First come named turns, each shown by rows before and after it. For each pair of rows after them, which turns, in which order, take the first row to the second? The first pair is done for you.
turn H:
[237,-33,70,148,-25,200,41,-33,25,141,61,97,-184,144,98,-141,0,62,-30,26,40,-285,45,99,65,-133,-246,-67,79,99,-133,5,13,252,-247,-8] => [72,101,52,-110,13,45,207,-49,-12,234,128,51,-72,44,38,-205,77,144,88,45,2,-201,-50,62,119,-127,-63,-174,-78,-29,-108,-15,174,289,-261,-89]
[-69,-3,-46,-28,-3,-187,207,12,-11,77,-33,-102,143,-74,-244,217,-152,-214,105,-63,26,62,17,-103,45,127,243,-185,-183,-164,31,58,114,-86,124,286] => [-288,19,-254,17,-101,-145,-153,78,-13,-131,-91,-69,65,-50,-196,203,-176,-316,-27,-86,87,20,83,-85,-40,59,84,-55,-41,-270,54,72,42,-129,188,156]
[-163,-52,-76,46,71,140,-335,-23,-34,-223,-77,-65,-138,-52,60,78,88,-90,-114,8,117,14,93,111,-56,-72,-152,172,209,59,-178,-8,-192,-29,-10,-51] => [212,-141,252,81,206,154,107,-121,0,45,-23,-107,-72,-62,-15,173,85,14,11,21,41,44,39,61,49,11,-10,-2,38,280,-205,-28,-145,28,-102,184]
[84,-9,-38,110,-78,-49,-80,8,-23,4,-28,85,20,13,5,63,-146,-171,-54,-64,-106,-93,44,-106,-60,-40,-87,-18,-18,98,30,-75,-37,-54,133,154] => [83,35,49,1,-30,-122,95,-32,-43,117,5,60,75,-56,-36,48,-112,-126,7,-69,-120,-38,-20,-117,-13,-10,7,-115,-126,77,29,-59,60,-23,105,159]
turn J:
[79,20,66,150,-59,-120,-108,116,42,-113,85,57,-98,-66,-7,101,-151,-13,-49,-2,65,-70,-27,141,-106,-183,-24,212,241,-73,-131,-36,-128,-101,-90,88] => [143,5,146,143,11,-89,-45,90,39,-59,80,52,-90,-87,38,112,-119,14,-11,10,50,-75,-18,116,-77,-193,-10,213,250,-25,-151,-60,-130,-78,-143,126]
[25,118,-123,-56,-60,90,319,-103,-112,82,62,210,-160,86,17,-37,76,235,67,237,-232,312,-167,164,-74,84,-261,38,-127,180,233,211,217,6,73,-77] => [150,194,-6,-146,66,62,461,-131,-76,258,82,159,-31,2,-9,-9,184,137,210,179,-198,283,-144,84,60,39,-103,5,-152,167,194,151,250,32,35,59]
[-176,-4,-108,-162,0,-79,-197,34,25,-92,-60,-2,9,-27,-25,45,57,-86,22,-54,145,-32,-1,44,34,-41,118,40,85,-155,0,41,-123,-19,28,-73] => [-88,-83,-51,-12,-37,56,-250,0,-1,-168,-50,74,-113,40,73,-11,35,102,-49,25,79,-38,-16,80,1,-7,-44,79,121,-11,7,91,-143,53,-38,-136]
turn G:
[7,121,-55,115,52,-49,154,36,128,267,2,-36,-28,-64,76,96,-247,-117,-87,7,-279,69,-2,-169,4,13,-71,-56,-71,114,49,-137,29,-145,131,93] => [65,-48,-29,262,-4,96,-26,40,183,130,0,49,-120,33,57,169,-274,-76,-153,6,-159,-29,2,-66,-38,86,-57,-9,38,197,-13,-26,-161,-131,106,55]
[-55,-49,146,17,77,199,-477,-48,86,-107,-231,-13,-178,-35,-46,6,49,-149,137,-148,315,-180,-15,158,386,-69,452,294,152,-84,-212,203,-391,-58,0,-221] => [-60,247,199,-334,237,-3,-70,-98,33,138,-143,-110,-7,-210,-20,-92,185,-43,315,-80,159,0,-117,77,512,-101,597,176,-101,-234,-133,87,-92,65,-64,-210]
[164,-145,247,-61,59,92,-22,-67,133,42,9,60,25,18,-127,-10,53,122,46,1,151,-107,-111,102,106,137,261,-148,50,79,-115,126,-167,57,-124,-7] => [38,181,144,-259,136,-132,180,-22,14,190,-1,-79,158,-167,-45,-109,90,-60,107,-26,-63,49,-27,-113,104,-44,102,-123,-97,-114,36,-141,125,7,-43,114]
turn D:
[-86,177,-27,49,51,-55,-332,149,128,30,-95,143,-224,-117,-128,85,59,-234,62,-97,214,-60,9,-22,79,74,-75,-206,152,-52,147,72,-11,102,-241,221] => [-86,143,-9,57,49,-19,-327,149,143,23,-83,171,-250,-81,-135,83,91,-175,68,-99,248,-53,-31,28,92,105,-36,-213,132,-17,126,129,-15,139,-247,169]
[91,-60,-62,219,62,12,-85,80,29,-44,-70,-60,-53,32,54,-11,-93,-16,-46,-62,-99,-18,50,48,-67,-26,21,35,36,74,-11,6,-30,-48,62,45] => [84,-76,-58,228,63,1,-110,71,28,-51,-69,-50,-56,32,60,-10,-82,-19,-45,-45,-87,-5,41,48,-71,-23,11,45,30,78,-51,8,-40,-33,67,36]
[155,-200,183,218,124,42,75,-99,-160,-75,-103,7,-62,287,-99,289,-27,122,-53,-4,-113,97,35,178,-314,-108,104,-37,41,-222,112,-48,-206,-166,161,122] => [141,-170,187,223,126,34,87,-71,-172,-77,-108,0,-43,266,-89,287,-19,60,-62,-4,-129,84,75,160,-294,-153,73,-37,46,-251,150,-91,-192,-177,177,140]
[50,-93,-51,-17,-110,-61,313,30,-25,99,-10,-46,-71,-66,19,-42,-104,151,-14,75,-194,49,8,-55,-119,-72,-23,-109,-153,156,77,-71,143,64,36,52] => [51,-30,-68,-41,-63,-60,253,61,-27,86,-36,-68,-44,-95,73,-46,-105,33,-16,60,-209,32,61,-103,-102,-117,-79,-50,-117,120,79,-148,130,39,41,101]
Pairs:
Between the rows of a pair lie 2 to 3 turns.
[-73,-22,29,-309,-62,-76,40,-115,55,90,-25,-70,-25,71,-157,-71,96,-5,-18,129,224,-102,123,-39,157,-22,184,101,109,92,-238,-48,-51,42,112,-106] => [36,-115,119,-211,-73,-37,162,-154,37,115,-2,-65,-66,100,-178,-46,52,80,-40,133,206,-90,124,-13,120,44,149,10,58,236,-234,-8,-70,62,114,-61]  J H H
[-39,69,-89,-51,24,131,-160,-53,59,-119,-45,25,-33,84,124,-124,176,165,29,-24,9,-19,-99,-48,88,3,8,89,98,-42,-30,-14,-49,64,-83,-159] => [86,73,21,-94,110,47,-1,-66,92,38,-40,-42,97,12,41,-36,229,-18,138,-112,23,-23,-53,-116,195,-23,179,33,29,-50,-74,-66,-65,36,-74,50]  H J
[185,-375,104,136,39,186,-272,70,217,-48,69,124,0,64,-30,111,44,173,118,38,122,-148,40,158,44,-133,166,20,271,-28,-223,126,-200,102,-7,-9] => [136,-6,-43,64,87,3,-114,160,116,87,-13,-64,89,-145,143,34,37,-165,134,15,-160,-22,245,-158,-17,-395,-217,159,208,-200,-17,-262,106,-33,140,238]  G G H
[166,147,-48,-77,156,-170,-6,-47,-1,-18,-20,-44,-17,-198,164,-98,144,85,73,-112,95,243,84,29,173,-140,-96,-1,87,-120,175,-157,53,57,-32,-89] => [228,-72,-3,67,119,-31,-144,-69,57,-125,12,56,-119,-66,108,-36,130,189,25,-101,240,155,48,167,186,-13,-14,-31,175,8,84,7,-145,103,-94,-156]  G G
[268,-158,123,89,48,33,304,-158,82,143,29,-77,32,-47,-138,243,-149,-141,52,-63,85,-63,-33,-20,43,117,138,-234,-58,350,-56,152,-42,-123,9,417] => [127,-80,21,9,-16,233,84,-184,33,-51,107,56,-250,80,134,-59,-117,412,-71,111,-59,33,-207,93,-10,141,-174,-145,-38,442,34,254,41,123,-138,-84]  H J J
[-131,1,-36,22,0,-20,-168,-14,82,-104,-61,-5,-52,-113,-64,-40,284,-139,77,-110,123,-142,187,95,103,-162,5,234,331,-7,89,66,-101,-2,241,-147] => [156,4,208,1,158,3,159,-97,113,114,13,-41,-29,-154,-48,-27,367,10,208,-56,63,-129,116,62,219,-123,95,127,237,162,46,40,-42,112,106,-41]  J J H
[276,66,3,-4,179,-163,334,118,-16,183,-95,-113,154,-173,-48,161,-147,-442,171,101,-224,47,95,-40,-27,-197,-127,66,-58,-30,220,-170,37,-54,-55,291] => [311,35,119,-115,206,-161,483,62,-5,264,-33,-76,181,-150,-104,156,-70,-251,248,112,-152,46,-21,26,73,-90,80,-46,-144,-6,173,-59,65,63,-135,222]  G G G
[60,268,21,-57,87,-47,17,124,18,79,13,-157,13,-77,166,-192,62,-96,99,39,-246,144,117,-192,-65,-104,-343,28,8,46,193,-288,158,-25,-81,145] => [2,-111,1,209,-93,179,-362,98,83,-228,-8,30,-190,166,77,-95,-35,41,-77,32,5,0,55,85,-193,130,-256,6,213,191,88,42,-173,-39,-86,-46]  J J G
[-39,202,-13,-165,106,-67,-75,28,2,26,-75,-87,46,-50,97,-14,107,-193,21,-47,107,-11,39,-97,94,-87,-184,164,122,-130,31,-164,62,-48,78,45] => [95,-89,119,47,51,87,-154,-6,74,-53,-75,5,-46,95,-16,90,61,-88,-22,-63,275,-127,-18,79,84,76,-15,88,204,42,-70,60,-187,-42,18,-5]  H J G
[57,-84,106,6,133,182,91,-37,-26,-118,180,58,-30,37,170,193,220,111,70,-84,72,66,79,113,-8,2,-179,208,-49,64,-147,14,-57,61,51,-68] => [-245,9,-51,-147,42,33,88,-18,-60,-169,201,34,36,-22,64,164,178,92,35,-89,74,132,7,150,-71,38,-68,156,-142,-116,-113,56,69,11,154,-165]  H J J
[-198,132,-34,-250,79,-119,77,15,46,76,35,-68,61,-36,-85,-78,57,102,88,33,-18,13,-100,36,77,34,217,-126,-149,-166,11,36,108,36,-82,-147] => [272,-56,202,110,126,179,6,-41,113,80,-20,-12,-80,78,68,1,77,120,32,62,-27,-88,-15,19,103,38,0,4,32,214,-67,-11,-98,47,-206,23]  J H J
[-99,198,-61,-127,-71,-42,-111,13,24,-148,-26,35,72,-32,60,-64,21,-350,-57,-69,-120,24,88,-234,185,-169,-213,200,21,-229,-83,-170,36,-201,60,84] => [143,156,161,-144,20,-56,254,-50,42,89,33,-40,152,-63,9,-14,24,-256,77,-63,-175,48,47,-239,269,-91,-62,42,-107,-80,-111,-189,82,-174,-15,241]  H H
[-40,218,2,-245,69,-103,136,-65,-63,147,18,-101,68,-133,42,-118,63,33,90,-5,-90,111,-34,-163,87,-111,-13,7,-71,-76,-5,-22,213,50,-15,-9] => [61,-164,48,71,-40,137,-205,-59,35,-94,-19,60,-89,107,-22,17,0,111,-48,-34,170,-66,-55,64,35,54,40,37,167,118,-131,236,-169,46,-44,-99]  G G
[30,-131,13,62,-58,-14,-96,7,12,-119,-17,74,57,125,-198,65,-35,125,-29,0,162,-131,-48,132,8,191,264,-9,99,35,-35,137,-135,7,-77,-2] => [39,131,24,-178,60,-177,210,-23,-46,104,28,-24,204,-43,-124,-40,32,89,102,11,-23,29,-44,-22,79,72,249,-44,-60,-66,56,-45,144,33,-100,74]  J G
[371,8,237,282,69,-84,-88,33,-24,227,-114,-123,-61,-143,16,319,1,-336,88,27,151,64,-120,65,83,213,-295,269,-11,177,36,-349,-85,-221,12,311] => [147,-123,114,275,-44,-174,-229,100,3,112,-110,-67,-31,-102,-193,402,-65,-427,69,-38,343,-15,-146,200,42,311,-22,196,28,40,-31,-171,-203,-289,105,234]  J H G
[135,108,24,-10,156,-28,42,-9,93,0,-63,127,38,-64,-57,-110,57,36,98,1,60,-44,-59,108,182,59,242,-84,-202,55,-71,-46,13,-8,-34,-6] => [-76,79,-176,73,21,-59,-193,70,56,-171,-108,131,-15,-20,-104,-88,-47,-111,-19,-32,81,-60,14,132,65,35,143,-38,-140,-26,-45,-50,-38,-162,106,-46]  J G G
[275,-26,157,167,138,168,55,-10,-10,65,34,13,-171,127,181,-22,-51,147,-81,44,-97,76,21,-92,10,32,-287,39,147,209,29,-46,-68,85,-29,46] => [-231,237,-141,-204,123,-134,-170,116,-13,-14,-17,-28,70,-54,36,-47,57,-189,-1,-78,55,64,86,-145,56,-83,3,89,140,-292,29,-86,30,-14,115,-66]  G J H
[-59,-152,49,-47,-117,-77,-25,-84,150,159,54,128,-119,205,-245,99,-48,361,-1,179,-57,-107,-69,217,99,233,280,-462,-207,3,59,145,5,117,-92,-90] => [-341,167,-183,-270,-133,-252,-77,-11,59,126,41,43,-43,106,-148,-51,-3,241,-6,181,-187,-8,-17,57,63,40,138,-377,-241,-280,168,-18,239,69,0,-145]  H G
[-143,39,-489,-13,-206,-152,-2,78,-206,-253,-52,-368,139,15,194,111,38,32,-13,119,-15,135,20,-72,-258,-55,-323,-291,-68,-44,156,-15,-75,-18,307,-42] => [23,132,-288,-180,-24,-234,306,6,-194,7,0,-429,277,-119,162,118,141,45,195,111,-53,163,-51,-144,-93,-73,-123,-376,-196,-52,138,-50,33,54,191,62]  H J H
[49,-7,61,6,10,-125,326,18,59,128,94,-71,5,39,32,-3,-22,140,35,26,-213,7,20,-8,-17,43,-124,-125,-171,93,79,-73,176,-16,67,199] => [-38,-37,-54,149,-55,37,12,52,49,-45,42,-1,-154,144,156,-54,-63,178,-106,37,-226,-10,61,29,-105,5,-356,21,-23,114,120,-34,87,-4,54,35]  J H J
[49,188,99,-91,228,25,-29,-113,90,171,85,-19,25,-167,-51,9,149,6,128,-144,58,-126,31,53,115,-133,56,64,72,-166,-105,-17,37,19,-106,-73] => [202,32,155,166,181,170,-79,-100,113,109,51,14,-69,-84,-34,84,66,-32,29,-164,59,-182,112,90,42,-111,-90,109,154,48,-111,10,-97,-20,-112,4]  H J H
[-89,170,-180,-20,63,162,-313,11,-50,-197,-83,62,-174,23,308,-239,124,85,-113,84,-133,52,-8,-75,39,-206,-410,298,136,-107,97,-132,61,75,-50,-200] => [248,54,59,68,220,292,-245,-65,30,-82,-67,95,-138,33,307,-131,231,95,-13,48,-34,-52,15,-73,190,-163,-297,293,191,83,-64,-120,-96,169,-200,-96]  J G
[69,-10,71,-50,9,-82,26,25,144,223,-145,-20,212,-15,-148,187,48,-141,130,16,155,-27,-7,178,114,-49,278,-85,-9,-50,-150,-1,-110,23,181,168] => [135,-158,25,249,-141,16,5,30,75,112,-187,-25,55,92,-116,209,-147,-106,-45,47,24,-2,37,203,-65,-27,-34,-89,32,128,-49,-18,-121,-77,277,245]  G J H
[-46,4,237,-161,51,244,-254,26,-59,-39,-20,-78,-49,195,136,-13,86,-233,-104,-116,271,-389,41,-69,-212,100,-42,-38,46,-65,-55,275,-182,201,-7,-126] => [41,-90,383,-152,42,199,25,-38,-75,58,25,-77,-22,218,40,18,35,-95,-58,-77,234,-337,-47,-20,-213,210,117,-181,-100,26,-62,332,-138,250,-61,-81]  D H
[-141,53,-196,49,146,19,-355,-28,-10,-289,-134,-218,42,-163,-49,107,-144,-477,-357,-305,203,54,308,-112,-26,-423,-171,82,300,-201,73,-177,-107,-182,59,49] => [181,-303,254,-58,265,127,37,-252,110,-61,54,-69,39,-43,-290,182,-51,90,-147,-216,440,17,-62,202,226,-39,488,-288,132,88,-174,249,-285,100,-220,-130]  G H
[-8,-146,35,50,-235,-15,-83,85,15,-188,-62,132,-213,-66,152,28,167,234,-112,-124,7,15,163,59,-62,-5,-140,112,100,117,42,56,23,-127,89,-139] => [-195,16,-76,-202,-178,-233,3,113,6,-123,-43,58,-45,-185,44,46,255,63,3,-157,52,34,169,3,26,-50,128,60,9,-121,13,9,113,-155,129,-116]  H J H
